In the rows, 128 means zero.
Each path below is one point turned by a fixed rotation once a step. After each direction that follows a path, write how fast that rotation turns it, in degrees a step (0 if it stays still).
Each turn is a multiple of 5 degrees from 10 to 175, or 0.
Each row of a path follows its step; steps can be skipped.
path 1
step 2: [134 131 122 130 114 140 126 132 118 137 120 125 133 131 122 125 130 130
 133 133 137 125 124 133 134 113 138 133 118 123 111 134 124 116 120 126
 113]
step 4: [132 123 128 137 120 129 123 127 126 131 135 120 128 111 125 121 122 132
 127 127 141 139 118 124 144 117 144 127 114 117 128 135 133 125 129 134
 123]
step 5: [125 128 130 119 119 129 119 124 130 131 124 129 125 151 128 135 122 139
 146 119 139 130 123 118 123 132 138 129 130 121 125 140 134 129 122 119
 132]
step 6: [119 120 142 127 115 131 127 128 137 125 139 136 122 112 122 127 127 130
 130 113 132 130 114 124 141 130 132 124 126 129 130 132 122 141 130 139
 124]
step 7: [122 134 122 111 124 129 134 133 128 125 130 126 133 133 126 134 126 137
 153 125 127 141 135 126 136 120 139 140 119 117 125 130 121 126 131 125
 125]
step 10: [136 139 130 123 121 128 124 131 128 137 144 129 131 145 129 134 146 134
 135 124 129 134 134 118 118 142 131 126 123 137 122 127 135 122 133 134
 123]
step 11: [138 120 126 132 119 136 142 133 136 138 130 137 125 117 120 127 121 119
 122 140 141 129 121 120 136 139 135 128 122 127 116 126 130 131 137 136
 121]
step 12: [129 135 126 121 120 140 128 137 121 138 133 122 122 146 127 132 133 134
 127 130 132 129 141 125 125 130 140 119 125 121 124 140 120 125 117 122
 111]
step 13: [137 129 127 142 119 136 127 131 128 134 131 141 123 118 124 121 142 125
 131 125 133 136 106 124 126 138 132 136 133 134 122 138 125 136 127 128
 119]
step 15: [128 120 136 143 118 125 111 126 127 139 130 127 131 137 119 129 143 139
 144 122 134 129 115 122 120 129 129 125 127 120 131 135 129 136 125 126
 125]
step 17: [125 120 136 125 122 128 125 132 128 124 142 126 130 139 118 124 137 148
 146 127 120 135 136 125 132 131 134 121 109 122 136 126 123 126 128 129
 127]
Directions:
[126 133 127 132 129 127 126 128 124 131 128 125 128 122 126 128 129 131
 129 128 127 133 128 130 127 124 126 130 133 129 124 124 130 128 127 122
 127]
65
[133 131 126 130 132 129 127 128 127 130 128 131 130 133 127 127 131 128
 136 122 130 124 129 129 127 128 126 125 128 130 127 129 128 130 130 123
 131]
145
[129 124 129 129 129 128 132 133 126 129 132 133 122 125 129 127 125 131
 129 129 132 128 131 130 132 128 123 125 134 128 128 129 129 126 127 130
 131]
140
